In the rows, zero is written as 128.
A single turn carries every row of the set below to another of its rows. Some are shown first; where does it send the rows asked next?
K_300: 131  130  134  145  116  144  112  141  100  124  155  101  104  106  129  154  110  140  146  123  129  134  125  139  121
K_680: 120  123  133  122  81  136  129  151  115  128  137  92  127  103  122  123  135  131  107  130  146  143  105  141  127
K_470: 120  112  124  135  126  126  112  149  119  129  127  115  109  125  96  138  121  139  118  145  144  118  142  139  120
K_976: 97  119  127  139  108  131  125  150  120  120  145  77  124  108  110  136  131  120  131  141  109  139  135  136  139
K_134: 126  119  133  132  86  111  105  155  100  127  147  101  133  102  118  148  125  138  128  121  118  137  120  130  116
K_365: 120  145  134  154  128  124  129  159  115  144  142  95  114  116  101  128  137  114  134  135  147  143  109  129  130
K_830: 114  138  117  122  95  117  126  158  106  130  146  93  123  106  122  102  127  121  121  139  140  145  143  122  131
K_281: 129  114  130  144  120  121  132  135  99  116  146  80  117  110  108  136  150  157  129  125  107  149  133  126  119
K_794: 126  112  141  148  116  108  119  143  119  136  159  74  125  126  105  124  138  127  126  114  132  121  145  135  141
K_82: 119  125  115  139  127  137  126  143  99  105  141  110  129  99  103  121  159  145  128  141  143  137  126  126  133
K_205: 105  116  156  130  109  133  107  129  94  121  152  100  135  115  106  108  136  136  125  114  131  152  122  134  123
K_201: 133  110  140  134  113  127  124  143  86  128  124  109  120  115  105  87  122  131  113  142  144  145  137  140  115
K_659: 139  110  130  136  109  119  115  136  108  122  145  99  107  110  106  112  157  145  130  153  159  158  120  133  118
K_772: 113  113  149  148  133  130  121  120  105  127  142  107  130  122  97  101  131  135  114  122  128  145  121  129  122
K_985: 133  132  148  140  107  134  113  138  79  113  134  101  132  115  100  124  143  126  119  142  131  148  104  150  129
K_897: 117  122  127  142  105  130  112  147  115  127  156  88  119  124  108  117  136  112  132  116  154  149  126  101  130
K_766: 131  140  145  142  99  134  108  142  85  133  132  89  122  116  107  113  129  108  119  146  137  154  116  145  111
K_223: 159  119  132  144  105  142  106  143  100  118  152  92  110  114  120  142  124  132  149  128  149  124  134  148  135
K_219: 121  101  128  131  119  131  129  145  112  136  156  95  98  128  132  110  128  140  117  128  131  127  130  158  117
K_38: 130  108  129  150  145  147  111  154  126  126  139  96  108  132  105  113  133  140  136  123  141  134  121  136  138
K_687: 124  107  149  155  114  116  122  156  107  123  140  92  113  95  112  143  136  145  132  148  124  140  108  149  138
K_595: 123  101  119  124  111  139  102  139  128  119  151  79  130  124  111  115  146  143  129  133  130  148  135  148  133
K_520: 119  116  135  140  108  145  106  164  126  136  125  98  112  110  124  113  102  132  117  120  143  124  123  128  129
K_952: 149  122  137  145  98  114  106  166  102  135  149  80  111  110  129  115  128  133  140  133  126  158  112  139  129
K_452: 133  127  133  137  105  130  112  122  119  121  146  92  124  106  117  157  109  150  128  123  120  137  134  130  129
K_414: 128  125  131  137  120  125  115  146  109  141  151  99  123  106  130  106  136  157  110  123  152  154  107  139  117
K_141: 130  125  146  151  116  127  113  144  84  130  123  102  114  114  92  107  127  112  125  152  148  144  134  132  114
K_762: 111  130  153  136  109  136  119  142  82  109  145  100  131  121  98  122  137  117  132  122  125  146  116  131  138
K_81: 149  103  138  140  110  119  124  135  122  132  158  99  111  116  116  121  114  138  150  119  136  125  146  141  138
K_825: 142  133  131  157  110  131  120  153  95  121  143  107  99  109  121  132  133  119  144  126  119  121  105  124  119
K_958: 161  133  113  139  110  148  125  139  107  124  136  76  117  113  116  132  124  131  137  135  131  132  148  147  127
K_37: 122  115  141  139  116  123  126  138  104  136  133  106  132  128  101  91  112  119  107  123  133  140  132  130  126
K_296: 149  127  125  137  118  128  130  122  118  119  152  87  119  114  118  125  122  151  139  118  111  136  146  133  140
K_564: 150  127  117  158  110  116  100  150  109  117  134  90  115  112  106  118  127  120  138  147  126  143  133  107  133
K_248: 134  119  115  144  112  138  103  143  110  114  119  103  114  91  124  110  122  151  114  150  127  133  131  123  117
K_643: 163  133  135  140  102  129  92  142  109  124  129  95  114  107  112  116  146  143  131  134  146  120  124  140  120
K_716: 144  117  122  142  108  135  125  134  123  137  127  90  119  105  104  149  108  135  128  144  135  132  148  144  114
K_202: 123  119  132  155  122  117  141  143  112  120  130  108  112  108  103  127  129  133  106  141  146  130  114  113  141
K_702: 135  142  120  125  105  145  116  150  115  130  119  83  98  125  111  116  124  128  125  132  130  136  146  124  110
K_439: 133  109  130  143  120  132  132  142  117  145  146  104  102  105  121  131  105  141  145  133  132  134  142  149  110

K_470 turns into -> K_281
K_680 turns into -> K_830
K_564 turns into -> K_38
Now these:
K_766 turns into -> K_37
K_439 turns into -> K_452

A single turn carries every row of the set below to another of its rows. Some are shown first; where does it send the rows asked next?
K_57: 151  129  118  119  148  128  127  104  125  136  116  120  114  120  126  120  134  132  140  131  120  152  122  146  109  137  122  124  104  137  134  129  125  121  108  167
K_236: 128  140  124  129  116  95  135  110  134  114  119  128  146  140  121  131  142  126  136  119  108  139  121  138  124  118  130  121  134  129  115  123  116  156  141  126
K_514: 127  110  118  118  144  131  145  120  119  147  104  152  98  134  95  141  136  131  126  113  121  131  129  100  153  128  100  130  135  132  142  110  126  125  119  148
K_75: 140  126  114  113  146  138  120  115  125  140  103  118  113  119  139  133  115  139  141  131  111  134  110  132  111  139  111  128  109  137  132  130  134  131  106  159
K_237: 125  131  129  142  130  94  136  105  138  111  111  129  126  123  124  118  139  121  128  130  106  132  137  141  140  124  131  125  133  131  120  144  134  152  133  128
K_391: 138  121  102  120  133  120  144  103  125  105  125  128  135  124  138  122  116  133  131  134  122  129  130  152  120  138  134  128  122  142  129  133  123  137  106  153
K_651: 126  128  113  112  124  119  134  105  128  114  109  111  141  133  137  138  116  125  137  124  106  139  110  151  111  136  128  127  116  148  121  122  127  146  116  142
K_758: 130  120  132  107  137  123  141  106  129  110  96  114  131  129  121  139  121  128  141  122  91  123  112  141  124  117  122  128  129  139  116  128  143  150  121  153
K_491: 113  133  119  141  139  124  128  119  137  150  96  159  117  146  118  134  150  136  124  130  133  137  128  112  148  143  102  117  149  126  138  125  130  131  141  136
K_243: 116  140  122  135  135  113  124  113  128  145  103  150  123  141  105  130  164  136  125  116  126  137  140  111  146  148  98  116  143  125  139  119  126  134  144  143
K_859: 132  132  124  124  132  110  151  110  132  105  111  137  129  134  126  132  143  143  136  142  104  115  126  135  146  129  141  122  143  122  126  138  137  150  140  144
K_451: 141  125  129  112  143  130  115  116  128  142  101  117  121  122  121  130  119  130  144  114  104  141  107  126  105  110  100  129  115  133  120  121  130  138  110  156
K_732: 119  116  127  120  139  127  140  114  122  154  94  136  101  141  99  151  140  120  130  106  118  153  116  111  142  132  103  126  125  137  139  105  123  128  128  136
K_978: 113  141  114  135  128  117  120  123  135  151  105  158  126  149  111  132  153  134  122  122  126  136  128  105  143  144  95  121  143  129  134  113  124  134  139  137
K_228: 119  119  106  115  135  136  142  119  114  151  103  139  108  141  117  157  132  135  130  113  129  144  117  111  139  153  108  124  125  137  149  105  116  125  123  136
K_131: 140  142  108  130  117  100  132  131  138  117  129  141  130  143  123  135  131  123  138  137  101  116  121  133  128  134  129  128  131  141  110  125  122  150  137  125
K_162: 153  119  129  109  151  133  129  111  123  132  110  131  121  120  112  119  128  143  142  120  112  131  120  124  115  102  106  127  125  123  125  126  130  133  108  175
K_455: 164  129  110  111  144  130  128  116  122  134  131  136  122  128  115  120  131  139  144  127  121  136  121  133  105  121  113  126  114  133  125  119  115  123  108  173
K_696: 126  134  105  126  120  109  136  122  129  109  120  140  140  130  139  130  121  145  131  134  112  106  128  124  135  131  125  127  144  126  125  135  125  157  128  129
K_194: 132  118  107  124  135  120  139  119  116  150  122  152  108  137  94  135  139  123  125  105  133  145  135  108  139  134  101  128  126  138  140  103  107  122  117  141
K_522: 124  140  114  135  138  121  129  123  124  147  107  154  119  143  112  141  155  141  132  119  132  126  139  115  141  156  97  114  146  126  138  122  121  133  148  136
K_793: 122  138  120  144  138  118  127  121  134  152  102  153  116  148  113  140  154  129  131  121  136  142  131  121  137  147  100  113  144  128  134  122  119  131  149  128
K_834: 152  119  117  126  137  109  143  106  129  107  131  135  130  125  111  114  125  117  135  125  116  131  137  151  119  112  125  130  126  143  114  131  121  137  111  154
K_811: 151  120  119  111  135  119  141  122  129  109  121  134  129  133  107  131  117  124  143  123  97  109  121  137  120  107  114  132  133  142  106  123  130  146  117  154
K_17: 122  115  113  124  142  126  148  103  112  145  108  140  106  130  109  137  144  131  123  109  138  155  137  118  146  147  113  122  125  132  154  115  115  120  119  143

K_522 turns into -> K_793
K_57 turns into -> K_75
K_696 turns into -> K_236
Now these:
K_194 turns into -> K_17
K_811 turns into -> K_834

